[ 45  61 -33  48   5] -33, 61

[ 53  -7  21 -32  49] 21, 53

[ -4   4 -65 -10 -11] -65, 4

[-26  10   8  64 -52] 8, 64

[-13 -14 -71  -9 -16] -71, -9

[-54   8 -62   4  -1 -37  47] 4, 47

[[  8 -37 -17   2  -6   7   0]
 [  0 -43   5  -2   0   9   8]
 [-16  55   4 -23 -10  14   2]] -2, 55

[ 29 -58 -33  22  33] -33, 33

[-63 -26  35  38  44] 35, 44

[ 34   2 -19 -16  24  60 -54] -16, 60
---
47,28,56,-41 yields 28
18,71,50,-29 yields 71
-70,-2,-61,-48 yields -2
-3,37,-4,-58 yields 37
53,-13,21,17 yields -13
-55,-6,-34,-59 yields -6
-16,17,68,-9 yields 17
---
[[-21  48  -1  -6 -17  18  10]
 [  9  -3 -22  12  10   6  -6]
 [ -3  10 -45   7 -51   2   2]] out 9

[[ 45  -3   4  -7]
 [-22  47 -49 -56]] out -22

[[-36  54  22 -19]
 [-35  57  22 -12]
 [ 14 -68 -17 -52]] out -35

[[ 17 -45  14  55 -13  10]
 [ 37 -37   9 -36  50  21]
 [  7 -70  21 -15  27  24]] out 37

[[ 48  48 -52  31]
 [ 39  57 -40   2]
 [-25  -1  22 -38]] out 39

[[-13  53 -16 -43  20]
 [-40 -15 -17   5  21]] out -40

[[ -4   5   5  34  14  10]
 [-18  -5  -2 -26   3  20]
 [ 15  15   6 -64   4   5]] out -18

[[-28 -26 -16  58 -27 -29]
 [-14 -12   4   3  15   0]
 [-24 -12  14 -29  10  42]] out -14

[[ 17   8 -40  18   7  47]
 [-10  44 -11  44  10 -29]
 [ 29  -6 -50  15  -4  64]] out -10

[[ 29  28   5   7]
 [ 56  52 -23 -22]
 [ 52  54 -18 -10]] out 56
---
[[290, 728, 676, 518, 524], [473, 763, 359, 254, 155], [390, 383, 438, 497, 457]] Answer: 497
[[25, 79, 25, 47, 41], [57, 59, 69, 51, 31], [21, 59, 68, 47, 43]] Answer: 47
[[5, 3, 2, 4, 3, 7], [3, 5, 7, 6, 5, 1], [5, 4, 3, 2, 4, 8]] Answer: 4
[[43, 47, 32, 69, 75, 50, 23], [45, 88, 43, 85, 39, 47, 39], [52, 48, 39, 56, 45, 45, 42]] Answer: 45
[[4, 5, 8, 4, 6, 5], [4, 3, 4, 3, 5, 2], [1, 3, 4, 3, 5, 2]] Answer: 5
[[292, 132, 476, 672, 816, -848, -666], [-869, 405, 243, -173, -385, -47, -921], [939, 271, 291, -55, 578, -335, 588]] Answer: -335
[[4, 5, 3, 1, 1], [6, 6, 6, 5, 3], [1, 3, 5, 3, 7]] Answer: 3
---
[78 33 44  2 84] ans = 78, 84

[[10  7 67 76 32 43]
 [41  6 24 43 41 12]
 [12 41 54 61 80 46]] ans = 10, 46

[ 726  959 -478 -598 -273  849] ans = 726, 849

[[221  53 249  55]
 [158  87  93 107]] ans = 221, 107

[[-37 -19  29  -6   1  12  18]
 [ -1   4  -6 -11  -6  -2 -14]] ans = -37, -14

[ 36  -3 -30   0] ans = 36, 0

[ 39 -38   7 -18 -29  -2] ans = 39, -2

[102 135 203 210  57 196 216] ans = 102, 216
---
-11.59   -4.22  -10.87  -13.78   -1.74   -6.84   12.86 → -4.22
-168.881  -111.399   -55.196   -48.188   108.112   102.923 → -111.399
-172.047    12.179  -177.431   115.033    38.401     3.132    21.660 → 12.179
 0.139  -0.066  -0.080  -0.119 → -0.066
-1.02   0.06  -0.94   1.75 → 0.06
-0.154   0.149  -0.050   0.107 → 0.149
---
[ 58  56  68 -29 -32  41] out 41
[ 14  -5 -64  19 -61] out -61
[ -2  -3  11  56 -41] out -41
[22 61 31 48 23] out 23
[-59  30  44  12  20  55 -37] out -37
[-12  15  66  -4  37 -33 -31] out -31
[-37 -16 -52  -5 -42] out -42
[ 39  44 -56  -7 -39 -69] out -69
---
[[ 59   9  19  -5 -55  64 -12]
 [ -6 -13 -52  -5 -21  23 -25]
 [ 43   7   9  -1 -39  48 -10]] Answer: -13

[[ 56  17   5 -27 -34 -57]
 [  7   5   7   2 -13  -4]
 [  1  -1  -5   3 -10 -18]] Answer: 5

[[ -6  23  -6 -27 -13]
 [  8  -5 -40 -60 -14]
 [ -4  -3   0  10  10]] Answer: -5

[[-51 -29 -52 -37 -17 -39 -26]
 [ -1  -8  -2 -27 -29 -23  -7]
 [ -1  -3  -1  -4  -5  -4  -3]] Answer: -8

[[ 15  -2  32  -4]
 [ -1   9  58  50]
 [-13   7 -35 -64]] Answer: 9

[[  6  28 -31  17  -1]
 [ 26  16 -19 -63 -24]
 [ 36  39 -16 -63 -24]] Answer: 16

[[  4 -30  40  17  44]
 [-14  36   2 -36 -12]
 [ 29  60 -68 -11 -25]] Answer: 36

[[-42  18  -9  43 -14   4 -65]
 [-47  37   5  27   5 -24 -55]
 [-57  52  38   5  33 -50 -34]] Answer: 37

[[  5   1   6 -14 -10  -4]
 [ -4  23 -11  49  17  -1]
 [  1 -32   9 -55 -14   5]] Answer: 23

[[-35 -14  46 -13]
 [  5  26  71 -35]
 [ 48  53  71  38]] Answer: 26
---
[[-30  15  -7  17]
 [  0   7  46  71]] -7

[[  1   2  69 -64 -49]
 [ -9  16  32 -29 -13]] -64

[[ 21 -57 -25   0]
 [  4  24  14  54]] -25

[[ 34  26 -57 -12 -21 -52  22]
 [-45 -57  37  44   3  27 -36]] -52

[[ 11  47 -11 -36]
 [ 54  11  19 -44]] -11

[[-12 -39  13  66]
 [-15  11   7 -46]] 13

[[47 31 10 49 24]
 [ 5  3  4 -3 54]] 49

[[ 10 -22  27   3  66]
 [ 42  39  16  -2 -27]] 3
